In the rows, 128 means zero.
A state moves one step at a time under one of 8 hidden systems, and each row is a state written as 22 numbers. Each run below is a few steps of one system.
K724, trace 1 (10 x 22):
[[ 78 135 127 154 128 117 163  86 146 164 154 142  88 107 147 108 138  77
  171 183  91  90]
 [152  88 134 207  92 110 119 126 167 109 152 151 115  88 170  83 120 156
  169 137 106 134]
 [108  89 147 118  70 181  74 165 132  95 124 147 128 156 145 117 141 180
  158  71 105 140]
 [100 167 115  69 130 167 161 208 104  88 113 110 156 122 118 169 124 171
  157 132 120 150]
 [214 187 140  96 185 107 156 138 128 110 110  92 164 119  91 138 126 155
   92 119 144 161]
 [171 168 148 103 161 154 124  57 116 182 115 125 121 176  92 127 157  86
   93 120 174  98]
 [ 98 134 117 173 121 131 140  85  86 169 150 145 122 106 134 118 130  53
  125 213 178 106]
 [121  61 126 206  87  64  99  99 100 124 150 143 132  96 184 105  88 113
  105 132 136 155]
 [ 74  50  92 117  75 105  88 156 135 116 118 156 107 172 159 152  94 143
  125  57 109 107]
 [ 53 113  83  88 160 123 151 210 178  87 124 106 122 120  94 164 116 160
  130 130  70 119]]
K478, trace 2 (10 x 22):
[[123 151 111 109 132 115 169 115 140 147 113 109 119 145 138 136 135 123
  110 105 152 107]
 [153 118 124 123 155 120 110 128 156 126 137 135 137 115  96 133 138 121
  134 171 102 120]
 [102 130 164 161 125 155 126 107 121 149 136 129  96 129 149 104 139 119
  142 109 119 137]
 [148 130 100 112  77 116 130 158 142 119 105 134 135 112 142 121 135 121
  140 139 163 106]
 [109 110 130 129 126 127 105 128 115  94 159 144 152 133 118 130 103 157
  130 137  81 154]
 [124 142 127 136 146 150 167 137 112 143 107 109 122 146 153 150 131 149
  120  84 166 137]
 [154 144 119  81 141 113 106 140 137 116 113 119 148 118  76 136 133 107
  103 161 127 122]
 [109 141 154 158 153 125 146  65 118 148 166 135 114 144 144 114 123 125
  137 126  92 132]
 [172 112 109 155 113 135 126 149 148 150  95 133 115 113 142 131 149 114
  139 138 187 102]
 [ 84 102 137 112  97 116  72 134 112 104 144 138 136 112 106 110 112 109
  118 149  82 143]]
K478, trace 3 (10 x 22):
[[120 153 140 111 130 175 152 161  76 152 103 124 139  98 157 168 164 109
  189 175 153 138]
 [176 179 150 129  95  90 108 121  96  88 138 138 140  91 101  75  77 126
  101 126 132 166]
 [129  89  94 141 116 132 129  60 126 139 155 150 156 215 156 144 124 159
  100  95 155  99]
 [109  90 102 137 181 141 123 178  94 151 105 116 137 101 112 197 140  92
  124 192 162 134]
 [108 154 172 126 138  58 123 108 118 133 123  92  94  78 125  84  98  85
   84  97  86 167]
 [164 109  85 127 107  89 157  95 206 148 126 156 100 179 153 129 126 139
  149  85 127  54]
 [ 85  83 120 153 159 198  89 193 162 114 138 141 115 107  84 142 155 138
  161 188 104 120]
 [ 83 173 188 113  89 136 151 143 105 121 105  70 118  82 183  83 158 133
  139  81 110 181]
 [227 164  97  64  80  99 136 133 145  95 115 170 159 162 124 135 102 168
  161 103 134  97]
 [ 93 121 128 165 180 222 108 113  95 105 190 161 151 182  69 141 115 172
  115 160 127 139]]
K197, trace 4, 10 rows:
[[127 138  88  94 101 196 110 142 133 111 129 166 135 202  86 139 129 156
  122 112 174  84]
 [ 83 127 109 136 169 113 146 158  86 105 143  89 175  85 114 157 116 128
   88 193 136 172]
 [215 149 166 118 153  66 136  79 124 173  92 108 118 120 152 130 134  98
  116  91 139 140]
 [102 129 107 118 110 154  99  81 149 135 162 184  98 191  75 107 111 102
  126 138 117  62]
 [ 41  77 103 196 121 110 147 155 129 122 144  99 126  79 168 121 126 122
  109 165 134 148]
 [181 100 168  83 103  88  95 145 148 145  68 106 119 111 175 136 163 126
  156  65  99 147]
 [105 180 117  88 130 174 149 139 142  96 155 173 100 181  81 132  87 167
  167  98  79  97]
 [125 133  86 191 153 149 181 183 163  99 137  91 150  79 125 121 143 166
  109 185 187 137]
 [196 120 199  92 159 141  75  98 105 162  96  98 170 119 130 142 201 109
  133 140 117 169]
 [113 203 136 119 107 147 162  71  60 144 161 191  97 166 123 124  70 100
  168 130 128 102]]
K614, trace 5:
[[216 161 131 156 131 108 157 158 133 134  91 131 105  95 138 124 109 132
  144 107 177 131]
 [105  97 124 118 118 149  60 104 147 134 138 155 104 176  72 107 125 101
   86 117 124  91]
 [ 58 106 120 153 146  97 182 108 121 149 149 101 132 106 194 151 139 117
  146 154  96 141]
 [213 125 140 114 108 112  99 196 146 110  78 120 133  79 127 125 138 140
  151 118 147 147]
 [ 93 132 145 112 123 162  94  92 135 115 161 157 102 196  88 105 102 149
  113  70  81 115]
 [ 74 140  85 145 133 139 214 135 152 131 143  93 154 113 173 142 168 145
  147 178 150 111]
 [223 138 168 108 147 125  68 145 103 111 109 129 172  89  88 131 142 125
  128 168 126 171]
 [101 179 153 127 113 150 144  69  91 153 142 163  70 186 131 108  85 114
  133  57 127 106]
 [ 87  96  47 152  86 114 153 157 154 119 132 118 160 103 140 129 143 112
  101 204 193  88]
 [180  78 187 151 191 109  66 117  80 133 128 121 159 106 129 161 120 135
  111 123  91 206]]
K993, trace 6:
[[109 120  82  96  90  66 143 112 142  99 163 159 155 126 140 136  94 129
  156 170  72 102]
 [144  68 132 197 192 145 122 159 170 131 128 123 107 127 133 151 132 175
  134 107 116 145]
 [119 172 148  55 110 158 123 153 151 137  78  82 116 135 104 111 176 115
  111  86 141 118]
 [136 180 130 110 132 111 176  78 118 117 175 152 154 124 136 122 116 134
  180 181  73 124]
 [182  94 129 222 141 169 128 132 131 142 128 140 125 129 156 127 142 160
  140 128 192 134]
 [100 140 141  68  82 172  64 149  83 123 100 123 144 145  88 121 146  96
   94 125 163 132]
 [ 87 151 117 125 128  70 174 104  68 107 165 138 151 117 163 149  61 132
  135 140  87 162]
 [200  78  88 184 149  84 120 153 172 135 104 139 112 127 130 145 101 143
   97 104 176 111]
 [ 73 121 141  70 158 153  79 113 149 150 116 110 110 166  62 126 160  86
   76 120 104 105]
 [ 74 158 135 134 134  84 210 113 132 144 139  92 120  74 188 122 139 108
  167 159  85 138]]
K531, trace 7 (10 x 22):
[[187 126  74 122 146  86 163 172 120 111 104 123 161 123 131 180  94 152
  107 129 183 129]
 [117 118 149 127 176 151  73 117 131 129 130 107 121 161  60 115 130 124
   43  98 137 142]
 [ 64 134 122 111 165 116 176  95  99 189 120 116 100 141 154 173 136  69
  137 140 122 105]
 [181 101 119 155 129  54 101 134 184 131 116 142 104  69 111 102 117  89
  135 170  98 110]
 [ 74 114 167 174  86 158 107 101 141 125 155 144  78 149 157  70 120 150
  144  63  92 134]
 [ 95 126  75  80  65 127 175 184 153 104 108 121 158 116 179 151 158 151
  184 149 134 100]
 [191 150 162 113 163 133 103 158 145  67 139 111 170 109  82 111 125 198
  123 123  80 186]
 [143 187 145 128 156 203 181  93  98 168 116 116 119 193 145 148 154 152
  133  74 191 120]
 [159 131  93 103 136 131 104 125 119 137 126 138 177 107  70 146 157  72
  113 250 175  97]
 [128 113 191 204 166 111  91  79  40 143 158 144 112 105 137 120  76 104
  107 123 109 198]]
K724, trace 8, 10 rows:
[[159 138 195 112 154 121 102 107 147 119 140 121 136  98 119 105 154 138
  169 140  37 166]
 [165 187 152 139 104 186 170 127 126 144 115 155  87 150 157 112 131 157
  194  77 155 111]
 [152 148 105 129  82 186 101 159 119  85 139 140 183 117  87  97 151 147
  120 199 189 128]
 [130 126 174 128 163 136 108  97  25 133 135 107 184 139 152 166 120 140
   97 115 137 209]
 [156 147  87  92 100  78 147 150  90 163  65 133 102 138 142 168  88  76
  102  89 209  98]
 [ 82 118  78 136 152  88 111  92 148 108 174 138 138 145  49 109  83  99
   37 178 121 100]
 [ 80  51 136 173 187  89 159  76 154 188 134  87 114 136 204 164 170 117
  122 117  94 130]
 [136  98 131 116  73  82  84 173 189 137  90 166  51  77 129 102 117  72
  193 130  75  84]
 [ 66 159 135 166 114 175 157 119 172  62 203 145 111 148 111  64  99 213
  153 103  56 135]
 [181  97 128 111 126 182 148 179 169 119  95  93 190 131 189 167 226 209
  199 125 142 142]]
K482, trace 9 (10 x 22):
[[183 142 151  93 125 113 109  77  68 139 138 153 175 146 138 155 125 120
  149 147 115 149]
 [132 137 110 160 119 160 136 172 114 142 103 160  70 144 119 140  87 122
  137  87 190 102]
 [ 83 101 100 138 110 116 104 135 132  88 151  99 176 114 106 104 132 137
   55 167 146 146]
 [148 112 150 112 182  77 148  78  92 174 117 113 140 148 172 187 126 113
  125 105 104 149]
 [132 119 117 135 127 119 112 190 186 142  83 134  50  96  96 111 121  91
  135 111 137  89]
 [ 71 124 132 142 121 122 123  73 159  93 196 123 152 135 114  76 131 146
  109 162  62 132]
 [158 118 158 129 126 131 165 110 117 172 104 116 134 128 219 161 178 139
  204 111 121 136]
 [146 148 127  82  88 159  72 210 134  86 101 164 107 104  65 116 105 125
  160 133 114 119]
 [ 99 176 111 143 128 156 183  75 111  92 190 127 161 186 126 106 101 197
   93 103 136 140]
 [203 103 116 132 147 136 138 154 123 162  76  95 176 107 165 176 193 128
  134 160 209 134]]
K531, trace 10:
[[111  91 125 121 123 135 109 163 175 108 124 127 115 138 129 129 138 164
  143  96  90 122]
 [106 177 143  93 136 158 165 157 148 119 115 103 118 123 122 123 148 150
  153 112 104 129]
 [182 162 140 120 145 137 157 104 153 126 136 111 159 124 125 114 167 149
  144 156 128 129]
 [169 131 151 161 140 186 105 106 104 142 142 158 136 147 117 127 144 136
  153 151 151 135]
 [120 146 124 134  91 147 118 138  57 133 119 144 139 111 136 132 110  97
  132 159 185 138]
 [139 109 113 128 107  71 107 109  86 110 139 129 166 126 137 134  85 121
   77 133 142 154]
 [109  85  98 138 151 110 119 136 124 134 123 138 109 170 124 167  87 139
   86  77 138 121]
 [ 69 121 108  99 154 111 134 167 164 139 101  95  93 117  96 140 133  96
   96 122 113 108]
 [119 133 157 122 163  85 145  94 176 145 134  99 106 108 130 107 150 113
  134 125  55 130]
 [157 127 139 154 116 146 141 114 188 148 130 155  86 133 151 106 152 138
  198 117 104  89]]
K993, trace 11 (10 x 22):
[[100 114 112 125 184 151 177 110 143 131 161 127 158 161 151 181 151 174
  174 154  77 126]
 [194 163 159 148 158 164 145 184 133 142  77 101 106  80 121 127 157 131
  147 125 179 147]
 [147 192 160  93  85 151 102  58  94 122 154 151 144 167  97  77 125 114
  117 123 128 120]
 [ 95  99  81 180 116 134 171 107  81 135 163 152 163 141 186 165 114 139
  144 175 172 124]
 [161  86 137 137 132 117  53 195  97 118  85 124 128  84  92 143 109 105
   87 131 163 165]
 [ 68 149 138  83 118  79 128  82 105 130 139 122 104 170 124 119  80 110
   78  53  82 132]
 [130 101  51 147 148  62 195 140 197 135 130 127 127 112 148 157 123 126
  137 171 132  76]
 [153  88 184 146 189 156  57 137 187 145 113 109 101 106  75 108 183 112
  120 138  83 139]
 [ 62 183 165  95  75 159 175 103 128 150 118 100  94 135 186  90 171 117
  171  82 109 119]
 [192 140  90 141  71 126 139 155 153  76 153 175 168  94 135 111 117 165
  204 203 126 110]]
K195, trace 12 (10 x 22):
[[100 109 108 129 118 137 134 116 139 118 138 123 138 175 142 132 125 164
  103  89 138 121]
 [140 118 110 103 177 124 135 152 138 129 116 109 151 129 103 172 139 134
  114 149 129 129]
 [154 170 166 124 162 114 138 108 117 149 118 117 101 112 115 117 117 106
  124 109 116 143]
 [132 136 113 150  97 130 139  91 154 147 142 149 111 143 131  96 136 108
  138 145 151  84]
 [107  88 129 148 120 135  91 136 118 118 146 146 146 106 128 133 133 119
  150 183 103 141]
 [106 123 149 124  98 125 130 162 107 124  98 109 116 109 170 131 126 136
  143  83 129 157]
 [146 143  90  99 101 114 138 146 158  92 129 132 146 153 108 119 107 163
  104 106 141 110]
 [123 122 136 139 200 150 136 105 126 131 157 125 142 159 102 155 125 156
  117 136 101 142]
 [148 147 147 122 152 145 143 127 129 174  91  99 111 113 134 137 172  94
  135 134 166 119]
 [149 163 134 112  83  97 111 101 116 119 142 152 128 108 110  88 105  89
  128 159 120 117]]
K197, trace 13, 10 rows:
[[149 131 103 107  84  71 146 110 152 156 108 138 117 107 158 121 136  75
  152 153 137  83]
 [116  86 146 161 124 127  74 117 158 103 165 159 109 134 107  96 108 147
  135 118  61 134]
 [ 72 119 121 152 122 169 173 166 133 142 104 101 101 134 182 142 151 154
  143  83 160 128]
 [168 142 123  52  96 119 102 184 145  96  93 125 165  97 106 137 151 133
  158 155 107 130]
 [150 179 159 156 192 152 168  95 112 109 173 135 132 145 108 125  94 183
  138 114  93 165]
 [164 140 100 158 121 167 144 131 131 162 103 125 129 132 125 130 165 107
  115 161 239  92]
 [105 110 163  94 114 114  55  90  76 119 150 127 177 112 105 117 140  87
  101 186  85 164]
 [126 143 126 169 114  76 185  80  84 155 138 146  94 149 200 135  64 126
  133  65 143 134]
 [143  69  74 111  76 115  62 174 187 110 100 151 117 148  82 118 122 119
   87 114 164  76]
 [ 24 104 146 111 200 125 145 137 121 118 148  75 139 131 126 163 133 149
  100 116  43 176]]
K614, trace 14:
[[124 133 132 162 116  96 150 137 171 103 147 133  95 104 143  92  97 155
  152 102  81 131]
 [133  99 131 141 116 190 110 149 182 124 123 121 133 144 128 112 190 167
  148 127 137 112]
 [ 93 152 156  70 136 158 122 124  96 116 142 121 162 133 118 145 149 132
  155 154  75 152]
 [158 208 127 130  99 130 184 127 103 103 135 130 138 113 142 101 103 152
  144 128 158 139]
 [165 120 105 147 113 165  95 104 114 125 142 160 159 168  93 122 129 133
   96 155 193 110]
 [ 83 119 133 136 174 124 139  96  56 171 133 125 130 140 140 176 115  83
  108 148 138 145]
 [160 135 108 125 108  54 145 160 123 136  80 107 111  81 147 130  99  90
   99 111 171 131]
 [150  61 117 156 133  91  71 113 174 123 137 155 102 159 105 115  96 135
   95  83 102 108]
 [ 56  83 125 147 172 144 160 147 174 158 121 100  90 130 160 159 165 132
  156 117  89 112]
 [147 142 153  75 115 108 111 178 175  96  98  88 147  68 116 105 169 136
  151 145  76 151]]
K195, trace 15, 10 rows:
[[129 152 121  98  96 108 150 113 147 127 120 119 130 135 145 112 136 130
  131 105 127 110]
 [146 125 111 143 143 140 127 128 133 110 153 160 141 139 108 138 107 151
  147 156 116 121]
 [109 121 158 147 148 167 117 135 114 144 118 107 120 125 133 129 158 127
  125 120 137 150]
 [137 152 117  87  93 105 138 121 122 126 110 116 149 125 138 123 140 112
  122 133 144 120]
 [145 128 118 153 134 116 129 114 107 115 154 161 133 139 120 135  80 143
  133 134 118 135]
 [105  97 129 160 145 153 116 136 133 148 116 112 111 135 133 132 148 126
  107 116 156 127]
 [120 133 122  79 120  90 123 134 134 127 109 106 143 110 121 131 139 101
  113 143 112 127]
 [148 145 130 149 135 103 154 115 125 125 144 154 105 128 140 128  85 140
  153 109 104 129]
 [121 104 121 160 129 169 110 140 169 130 127 129 108 139 111 109 154 137
  122 129 149 105]
 [ 97 130 146  83 128 125 118 128 119 124 125 106 154 114 127 135 158 117
  135 154  89 147]]
K482, trace 16 (10 x 22):
[[ 40 133  80 107 110 133 167 154 135  93 159 135 134 136 131 141 101 152
  146 146  90 111]
 [179 137 147 132 156 106 166 147 144 104 119  86 165 100 167 134 146 190
  139 104 112 178]
 [185 148 146  64 145 167  85 133 157 140  96 139 121 166  68 135 159 125
  133 108 126 101]
 [ 89 195 107 157 146 181 182 105 116 128 169 140 116 137  94 105 117 117
  127 178 161  98]
 [179 118 157 184 108 114 113 104  84 135 127 113 166  80 173 105 146 120
  119 161 179 176]
 [133  88 132  94  96 119  52 120  72 149 104 176 110 169 114 161  93  86
  121  91 137 118]
 [ 36 117  61 157 122 107 181 163 137 110 140 121 101 133 137 140  78 136
   93 111 149 107]
 [151  77 135 133 167  59 123 130 166 114 122  68 178  88 152 139 159 151
   94 140  89 174]
 [143 137 165  72 177 130 113 109 159 174 102 137  73 163 100 153 146  99
  158  82  61  98]
 [ 83 182 111 157  96 163 179 144 191 112 154 131  83  96 111  59 141 125
  163 167 127  84]]

Name the system that made each run.
trace 17 (2 x 22):
[[149 128 152 121 187 128 140 118 142 128 121 108 118 172 128 150 120 175
  106  45 101 151]
 [119 159 104  95 153 163 157 138 171 160 104 119 100 146  90 140 166 100
  132 147 162  67]]
 => K531
trace 18 (2 x 22):
[[100 123 115 104  77 130 120 142 156 126 110 112 126 122 133 102 157 114
  119 128 143 104]
 [119 127 137 114 140 117 130 118 127 106 154 130 155 129 130 134 125 157
  151 142  67 148]]
 => K531
trace 19, 2 rows:
[[140 143 148  85 153  79 154  63 128 147 147 115 168 120 153 143 161 108
  159 176  59 133]
 [212 118 135 201 144 142 122 133 155 137 132 186  80 126 124 120  96 147
  180 117 139 111]]
 => K531
trace 20 (2 x 22):
[[147 135 141 161 125 127 131  95 129 115 169 165 132 123 131 106 110 144
  167 157  89 134]
 [115 137 143 151 107 191 126 150 109 142 113 127 113 122 143 119 157 126
  149 129 177 129]]
 => K614
trace 21, 2 rows:
[[162 106 138 113  82 132  55  69 113 136 138 177 135 186 107 107 121 110
  107 106 136 101]
 [ 54 107  75 167 122 144 166 130  86 140 154 145 138 135 159 164 111 112
  136 187 168 111]]
 => K478
trace 22 (2 x 22):
[[104 133 133  82  85 101 117 137 126 117 112 120 127 128 143 120 124 122
  130  99 101 130]
 [139 143 105 124 142 112 167 127 163 102 147 131 137 141 126 132 110 171
  135 120 101 120]]
 => K531
trace 23 (2 x 22):
[[111 160 166 100 140 160 104 169 108 101 119 105 132 109  90 115 129 142
  120 119 101 171]
 [159 183 115 119 136 124 199  96 124 131 136 115 157 144 155 133 134 153
  132 126 157 125]]
 => K197
trace 24 (2 x 22):
[[103 147 143 120 132 161 104 134  79 115 133 122 138 137  95 123 114 124
   89 125 149 157]
 [126 126 108 119 148  86 161 103  95 153 121 112 148 135 155 169 117 107
  103 135 150 131]]
 => K531
trace 25, 2 rows:
[[132 109 148 149 135 130  62  97  95 126 146 145 131 133  78 108 106  97
   77 147 135 144]
 [ 68 118 116 135 109  94 157  87  98 158 127 104 122 148 180 135 121 101
   91  96 151 124]]
 => K197
trace 26:
[[197 125 119 132 112 118 141 116 154 142 113 157 114 162 153 136 121 154
  158  77 144 100]
 [ 72 111 105 130 149 168 106 156 146 123 139 143 108 136  70 134 128 113
  121 165 118 100]]
 => K614
trace 27:
[[153 173 125 109 106 138 122 140 148 133 113 163  78 128  82 102 105  98
  148 124 135  85]
 [ 79 115 119 168 123 144 135 107 157  96 177 106 160 123 127  90 147 161
  100 162 115 141]]
 => K197
trace 28 (2 x 22):
[[145 165 126  91 122 150 134  80 133 110 160 121 190 148 101 111 166 141
  124 183 121 121]
 [185 160 149 162 155 161 154 118  75 162 119 155 118 128 146 155 119 122
  171 142 175 135]]
 => K482
trace 29 (2 x 22):
[[135 108 101 145  70 146 112 169 153  93 121 129 139 133 137 100 127 170
  112 103 173 122]
 [ 83 128 131  75 135 157 122 146 101 104 134 101 175 152 119 157 144 160
  111 118 107 157]]
 => K531
trace 30, 2 rows:
[[ 96 167 103  64 110 134 157 154 131  91 131 117 154 148 110 135 122 156
  120 119 117 123]
 [162 139 129 141 202 131 166 123 148 123 139  95 158 130 116 149 145 166
  111 139 124 149]]
 => K531
trace 31, 2 rows:
[[137 131 142 103 181  69 133  96 113 147 134 129 126 118 117 160 107  94
  132 151  69 139]
 [142 140 130 183 127 127 155 134 156 157 114 146  54 107 144 105 114 105
  156 108 148  97]]
 => K195
trace 32, 2 rows:
[[ 88 116  90  92 132 100 152 147 171 108 128  94 147 132 124 140 139 148
  101 124 104 119]
 [188 134 143 141 182 115 145 124 165 120 138 123 138 117 119 133 137 164
  151 136  87 144]]
 => K614
